Each row is where one point has got to under a steady rotation. How many steps took it there?
The counts run from 0 to 171.
[  2   7  -9  -1  -3  -3 -19  19 -14  -8   4  -4   8 -15 -12 -13 -32  -6
  25 -13 -11  28   2  -7   4   1   9  -4   5  -7  16 -10 -22  -2 -21   1
  -1  -7   3   1  16   1 -10  12  25 -10  -5  23  12  -4  -5  25 -11  -7
  15   1 -16   1 -21  -7  -8   3  -8 -17 -15] -> 18
[ 12   4  -9  18  13  -2 -34   5 -16 -11  -8  -4  -3 -13  -8 -30 -14  -2
  19   1  15  24   5  16  -6  19  24  -1   4 -22  14  -8 -12  -3 -16   9
  -3   4 -11   5   5   3  -6  -2  12  -8  21   9   2  11   7   8 -12 -16
   1 -14   5   9 -29   9  -9  -8  -5  -9   4] -> 67
[ -3   1  -4   1  -7   5 -27  12 -15  -7  -4  -7   6 -15  -3 -25 -28   1
  25  -6  -8  25   4   7  -6  -8  17  -6   4 -12   8  -2 -21  -4 -20   9
  -5   0   2   7   8   0  -8  23  29  -6   9  18  -2  -2  -3  26 -16 -11
  14  -2 -15  -5 -17   7 -13   0 -12 -11  -5] -> 27
[  8  20  -7  14  24   3 -34   5  -9 -20 -14  -4 -12  -9  -8 -17 -23   9
  18   5   9  12  -9  11   4  27  10  -6   3 -14  15  -6 -14   8 -12  -1
  -5   2 -14   2  -1   4  -2  11   6 -24   6  11   9  10   5  10  -4  -4
  12  -7   4  16 -27  -4 -10   2   3 -10  24] -> 79
[  5   3 -23  12  -6  15 -25  19  13 -16   3 -22   7 -17 -15 -28 -16  10
  18   0 -12  16  -5   6 -12   7  22   0   5  -9   6 -21 -26   3  -9   1
 -12   2   4  -9   0   2  -4   4  24  -8  -3   7   5  -7 -10   4  -3  -6
   6  12 -10   2 -18 -12  -5  -1 -22 -25  -1] -> 131
[ -5   3 -18   0   2  11 -29  10  -6 -10   4  -8   3  -7  -3 -27 -28  18
  21  14  -9  15 -12   5  -1  13  23  -9 -10  -2   4  -4 -25  -1 -10   2
  -2   6 -11 -14   5   6 -10  27  22 -19   4   7   3   6  -5   2  -4   2
   7   1   1   4 -27  -2 -19   1 -24  -4  10] -> 42
[ -7   3 -15  -1   2  12 -30   8  -7 -10   0  -8   2  -7  -1 -27 -28  18
  22  14  -8  16 -11   7  -3   8  23 -10  -9  -4   3  -2 -25  -1 -10   4
  -4   7 -10 -11   3   5  -9  31  23 -18   6   8  -1   6  -5   5  -6   0
   9   0  -2   2 -25   0 -20   1 -23  -4  11] -> 40
[ -8   7  -5   0   1  -6 -22   0 -12 -17 -11 -19   0 -15   2 -11 -24   5
  36   0   5  13 -14  12 -13  -4  25  -7  12 -14  16  -1 -24   6 -18   6
  -7   0   4   5 -10  -6  -6  14  12 -18  -1  19  -3  -1  -4  26  -6 -15
  13  -2 -13  10 -22 -13  -8  -7  -6  -5   3] -> 111
[  4   1 -21   1  12   4 -19  12  -5  -4 -12  -5  -7 -11  -7 -19  -9   0
  25  -3  16  27  -1  12  -5   8  31   2  14  -6  13  -9 -28   3  -7   7
  -2  18 -15  -6   8  -2 -17   3   9  -7   9   9   2  15 -12   3  -9 -15
  -1  -8  -6  17 -35 -11 -13  -1 -13 -14  -2] -> 149
[ -8   1  -8  -2  -2  11 -30   7 -12  -8  -6  -8   3 -10   1 -28 -28  12
  24   7  -7  19  -4  11  -7  -3  23  -9  -2  -8   4   2 -23  -2 -14   9
  -8   7  -5   0   2   2  -8  33  26 -11  11  12  -6   4  -4  17 -12  -6
  13  -3  -9  -2 -21   7 -19   0 -18  -5   7] -> 34
[  9  21  -7  13  16  -2 -31  15  -6 -19   4 -10   1 -10 -23 -13 -28   6
  17   0  -4  20  -9  -2   1  26   5  -4   3 -15  19 -20 -10   7 -16  -9
  -9 -13  -2  -1  -2   3   9   1  13 -20 -10  16  19  -4   5  15  -2  -3
  14   0  -4   9 -17 -12   2   1   2 -20  11] -> 90
[ 11   1 -20  16   1  -1 -30  14  -8  -8  14  -6   8 -14 -17 -31 -18   0
  17   1  -2  25   3   3  -2  23  23  -2  -9 -14  11 -18 -16  -7 -15   3
   4  -5  -6 -10  13   8  -9  -6  20 -11  10   9  12   3   2  -2  -7  -7
  -3  -2   7   6 -28   2  -8  -6 -19 -13  -7] -> 56
[  5   2 -23   9   1   4 -28  14  -4  -9  15  -8   7 -11 -13 -28 -24   9
  18   8  -8  20  -6  -1   1  24  21  -6 -13  -6   8 -15 -21  -5 -12   0
   3  -3  -9 -18  12  10 -11   6  21 -17   4   7  12   3  -2  -5  -3   1
   0   3   6   6 -29  -4 -13  -1 -24 -10   0] -> 50
[ -8   1  -9  -2  -2  12 -30   8 -11  -9  -5  -8   2  -9   2 -27 -28  14
  23   9  -7  18  -6  11  -6  -1  23  -9  -3  -7   4   1 -23  -1 -13   8
  -8   8  -6  -2   2   2  -8  33  26 -12  10  11  -6   4  -4  15 -11  -5
  12  -2  -7  -2 -21   6 -20   0 -20  -5   9] -> 35
[ -5   6  -3   0   3 -11 -23   3 -16 -14  -7 -18   4 -13  -4 -12 -24   1
  34   0   8  20 -11  10 -15  -3  25  -5  13 -18  18  -5 -18   5 -20   5
 -10  -3   6   6 -10  -7   0   8  13 -14  -1  20   0  -2  -1  29  -7 -18
  13  -6 -14   7 -19 -11  -3  -9  -3  -8  -1] -> 107
[  4  -3 -23   1   8   5 -20  16  -3  -3  -7 -10   2  -8 -11 -25 -10   1
  22   2  13  30  -1  12 -13   5  36   4  14  -9  11 -16 -25   1  -7   6
 -10  17  -9  -7   3  -3 -10   1  13  -1   9   6   0   9 -11   3  -8 -17
  -3  -7  -7   8 -30 -10  -9  -5 -18 -18  -7] -> 144
[  3   2 -23   7   1   5 -28  14  -3 -10  14  -8   6 -10 -12 -28 -24  11
  18   9  -9  19  -8   0   2  23  21  -7 -13  -5   7 -14 -22  -4 -12   0
   3  -2  -9 -18  11   9 -11  10  21 -17   3   7  11   3  -3  -5  -3   2
   0   3   6   7 -29  -5 -13   0 -24  -9   2] -> 49
[  4   4 -22  13  -6  16 -25  18  14 -17   3 -22   6 -17 -13 -26 -17  10
  19  -1 -12  14  -6   6 -11   8  21  -1   4  -8   6 -20 -27   4  -9   2
 -11   0   5  -8   0   3  -5   5  24 -10  -4   7   5  -7 -10   4  -2  -5
   7  14 -10   2 -17 -13  -5  -1 -21 -24   1] -> 130
[  8  19  -7  14  24   3 -34   4 -10 -20 -15  -3 -12  -9  -7 -17 -22   9
  19   6   9  13  -8  12   3  26  11  -6   4 -15  15  -5 -14   8 -12   0
  -6   3 -15   3  -1   4  -2  11   6 -23   8  11   7  11   5   9  -5  -5
  11  -8   5  16 -28  -3 -11   2   3  -9  23] -> 78
[  2   6 -21  13  -7  16 -26  16  14 -19   2 -23   4 -20 -11 -24 -19  12
  21  -2 -14  10  -8   6  -9   8  18  -3   4  -7   6 -18 -29   5 -10   2
  -8  -1   5  -8  -1   2  -7   7  23 -13  -5   8   5  -7 -10   6  -2  -3
   9  16 -10   4 -18 -14  -6   1 -20 -22   3] -> 128
[  4   0 -21   0  11   4 -19  13  -5  -4 -11  -6  -5 -10  -8 -20  -9   0
  24  -2  16  28  -1  12  -7   8  32   2  15  -7  13 -10 -27   3  -7   6
  -4  18 -14  -6   7  -3 -15   3   9  -6  10   8   1  14 -11   3  -8 -16
  -1  -9  -7  15 -35 -10 -12  -3 -14 -15  -3] -> 148
[  6   7 -19   6  14   7 -21  12  -2  -7 -14   0 -15 -16  -7 -16 -11   1
  24  -9  11  23   0   9   5  12  20  -1  12  -4  14  -6 -30   4  -7   4
   4  15 -17  -4  13  -1 -21   6   8 -12   8  12   6  16 -11   5  -9 -10
   4  -5  -5  22 -35 -10 -14   5  -8 -13   4] -> 154
[  2   9 -11  -3   1  -4 -17  20 -14  -8   4  -3   8 -13 -13 -11 -33  -6
  26 -12 -10  28  -1  -9   6   4   7  -3   6  -6  16 -12 -22   0 -20  -2
  -2  -7   2  -1  16   1  -9  12  23 -12  -8  23  14  -3  -5  23  -8  -5
  14   1 -15   3 -22 -11  -8   4  -7 -17 -14] -> 16
[  5   3 -20   3  13   5 -20  12  -4  -5 -13  -2 -10 -13  -7 -18 -11   0
  25  -5  14  25  -1  11  -1   9  27   1  14  -5  13  -8 -29   3  -7   6
   0  18 -16  -6  10  -2 -19   4   8  -9   9  10   3  16 -12   4  -8 -13
   1  -7  -5  19 -36 -11 -13   1 -11 -13   0] -> 151
[ 15  16 -11  16  12  17 -31  22   2  -8  -7   1 -12 -19 -23 -23 -17   3
  11 -12  -5  26   8   4   9  14   1  -3   8  -7  11 -13 -19  -1  -7  -4
  -3   3 -13   3  15   7  -6  11  20 -10   0  14  14   7  -3  13 -10  -3
  15  -3 -10  13 -20  -3  -5  12  -2 -25  11] -> 166
[  2  18 -15 -11  19   1 -16  20 -11 -10  -8  -2   3  -1 -13  -9 -34   1
  20   4  -1  25 -11  -6   8  11   8  -1  11  -3  17 -12 -21   7 -10  -9
 -13   7 -10  -5   8   1  -2  22  12 -14 -14  17  12   5  -6  15  -2  -2
  16  -4 -13   8 -27 -21 -11   7  -4 -18   1] -> 6
[  7  18  -6  13  23   3 -34   3 -11 -19 -16  -3 -12  -9  -6 -19 -21   9
  19   5  11  14  -8  13   3  25  12  -6   5 -16  15  -5 -14   7 -12   1
  -5   4 -15   4  -1   4  -3  11   6 -21   9  11   6  12   6   9  -6  -6
  11  -9   5  15 -28  -1 -11   1   2  -9  23] -> 77
[  5  -3 -23   3   5   7 -21  18   0  -5  -3 -13   5  -9 -14 -28 -10   2
  20   3   9  30   0  11 -16   5  35   5  13 -11  10 -20 -23   0  -7   5
 -13  14  -5  -8   2  -3  -6   0  17   0   7   5   1   5 -10   2  -7 -16
  -2  -4  -8   4 -26  -9  -7  -6 -20 -21  -8] -> 141
[ -8   9 -10   4  -2   2 -22   1  -2 -21 -11 -21  -3 -19   4 -12 -25  10
  34  -1  -2   6 -17  11  -8  -1  21  -9   8  -9  13   0 -30   9 -16   6
  -4   1   3   0  -7  -3 -12  16  13 -23  -3  16  -2  -1  -8  20  -4  -8
  14   6 -12  12 -23 -16 -11  -2 -10  -6   8] -> 116
[ 12   2 -10  18  10  -3 -33   6 -15 -10  -4  -4   0 -14 -10 -31 -14  -4
  18   0  13  26   7  14  -6  19  25  -1   2 -22  13 -11 -12  -5 -16   9
  -2   1  -9   3   7   4  -7  -4  14  -7  21   9   4   9   7   7 -12 -16
   0 -13   6   8 -28  10  -8  -8  -8 -11   0] -> 65
[  9  22  -8  12  17  -2 -31  15  -6 -20   2  -9   0 -10 -22 -12 -28   8
  17   1  -3  18 -10  -1   2  27   4  -5   2 -15  18 -19 -11   8 -15  -8
  -9 -12  -3  -2  -1   3   8   2  13 -21  -9  15  19  -3   5  14  -2  -2
  15   0  -2  10 -18 -13   1   2   2 -19  13] -> 89
[  4  11  -4   6   7 -12 -26  12 -15 -13   4 -15   9 -10 -19 -14 -25  -1
  26  -1   3  27  -6   3 -12   8  17  -2  10 -20  20 -18  -9   3 -20  -3
 -13 -12   7   5  -7  -4  10  -2  16 -12  -6  19  11  -7   4  25  -6 -15
  12  -5 -11   3 -15 -11   5  -8   0 -18  -3] -> 99
